0: [140 141 139 141 142 145 151 158 162 161 167 171 163 152 142 137 137]
1: [ 87  83  84  81  86 100 113 126 129 135 133 132 130 130 130 130 130]
2: [128 128 129 129 132 138 148 162 173 162 168 163 159 156 149 145 144]
3: [108 105 108 105 108 126 146 159 161 161 156 144 136 132 131 131 131]
4: [149 148 153 152 152 147 142 140 141 141 147 158 164 160 149 143 143]
5: [133 134 135 138 142 144 144 144 145 141 142 141 144 152 164 170 167]
6: [165 168 168 170 165 153 140 129 122 122 118 116 120 125 128 130 130]
7: [150 147 153 148 144 141 140 141 142 138 138 133 130 130 130 130 130]
8: [100  94 105 103 114 126 136 140 140 140 137 132 129 129 130 130 130]
9: [136 134 137 135 133 130 127 121 115 115 104  85  65  54  63  71  72]
10: [125 121 122 115 109 116 130 145 155 147 150 143 136 133 131 131 131]
11: [135 136 137 138 140 143 149 156 163 157 164 167 166 159 148 142 142]
12: [129 129 130 131 136 144 158 177 190 185 198 204 190 169 151 142 142]

[127 126 127 124 120 115 110 105 104 104 106 114 129 149 169 176 179] 5 8
[144 146 140 139 130 122 112  99  93  93  90  93 103 114 123 127 127] 6 7
[ 74  69  82  81  97 112 122 126 125 127 122 113 108 112 119 123 123] 1 8
[140 145 139 142 139 135 130 126 123 122 119 114 112 116 122 125 125] 7 6
[153 158 150 152 145 138 131 123 118 118 111 101  97 103 114 120 120] 6 7
[135 135 136 136 135 133 130 127 125 125 122 118 114 113 117 119 121] 7 6
[129 129 130 131 134 136 134 124 116 116 110 107 113 123 134 139 138] 7 8
[135 135 133 130 121 109  98  93  95  95 102 117 130 139 140 139 139] 7 6
[152 157 158 169 183 180 170 161 154 158 157 158 158 153 144 140 140] 4 0
[115 113 114 113 115 119 123 125 127 127 130 138 152 174 199 207 212] 5 2
[167 170 160 159 146 139 139 142 144 140 140 135 132 130 130 130 130] 7 6
[128 128 129 129 131 135 141 153 163 163 180 203 204 187 164 152 152] 12 11
[128 129 129 130 133 137 142 145 138 145 131 109  96  98 110 117 117] 7 10
[128 124 125 117 100  82  73  84  96  96 105 120 132 143 150 152 151] 1 8
[137 139 140 144 149 146 140 133 128 128 125 121 116 110 103 102 100] 7 6
[118 116 117 112 108 112 121 131 140 140 152 170 178 168 149 139 138] 10 2
[145 149 149 156 163 154 137 119 107 113 108 111 115 118 119 120 119] 6 7
[153 150 151 146 139 134 130 126 123 123 118 109  96  78  59  51  55] 9 6
